In the data rows, the value 128 means zero.
Some points, one per row:
[88, 179, 177, 116, 209, 159, 87, 74]
[113, 129, 137, 89, 87, 177, 105, 146]
[125, 139, 135, 123, 148, 98, 143, 133]
[143, 95, 93, 126, 140, 111, 122, 144]
[139, 79, 79, 140, 116, 124, 163, 151]
[142, 96, 79, 132, 140, 111, 114, 141]
[136, 106, 103, 150, 110, 111, 147, 147]
[133, 123, 114, 106, 120, 138, 139, 149]
[142, 109, 110, 137, 100, 80, 152, 153]
[154, 109, 117, 126, 129, 141, 135, 130]
[130, 102, 118, 133, 103, 128, 123, 138]
[131, 153, 145, 70, 74, 206, 71, 120]
[146, 88, 116, 142, 130, 122, 143, 143]
[150, 90, 135, 133, 148, 106, 143, 147]
[149, 144, 166, 92, 89, 198, 71, 133]
[123, 107, 98, 139, 135, 109, 151, 125]
[94, 197, 237, 164, 255, 121, 117, 83]
[134, 105, 110, 109, 123, 98, 157, 151]
15 more points follow, each with its number after it:
[123, 124, 122, 129, 143, 134, 142, 139] 0
[142, 79, 120, 120, 137, 106, 135, 155] 1
[142, 101, 101, 126, 113, 107, 152, 170] 2
[145, 156, 140, 96, 92, 176, 107, 102] 3
[94, 255, 233, 109, 223, 157, 80, 53] 4
[122, 131, 120, 70, 95, 185, 93, 105] 5
[106, 156, 154, 120, 186, 153, 103, 94] 6
[106, 141, 150, 88, 76, 202, 87, 135] 7
[144, 99, 89, 129, 138, 113, 123, 136] 8
[99, 119, 164, 79, 100, 204, 50, 113] 9
[131, 142, 154, 158, 171, 130, 140, 95] 10
[135, 161, 136, 140, 179, 99, 140, 123] 11
[168, 109, 126, 116, 120, 118, 152, 123] 12
[158, 91, 110, 123, 143, 93, 127, 153] 13
[125, 144, 166, 70, 120, 167, 93, 148] 14
Which two of these numbered points are nearest to each point below, ignoring the direction in which the first points spread most? Their numbers follow each, nearest first.
[82, 192, 101, 200, 105, 72, 121, 74] > 4 10
[128, 182, 145, 142, 199, 98, 130, 117] > 11 2
[114, 127, 136, 102, 87, 180, 107, 141] > 7 14
[125, 159, 167, 88, 83, 187, 85, 127] > 7 3
[152, 175, 154, 86, 89, 203, 93, 90] > 3 5
[122, 105, 92, 140, 123, 80, 169, 143] > 11 0
[104, 229, 224, 147, 203, 124, 130, 117] > 11 2
[102, 202, 202, 130, 167, 147, 118, 122] > 2 0
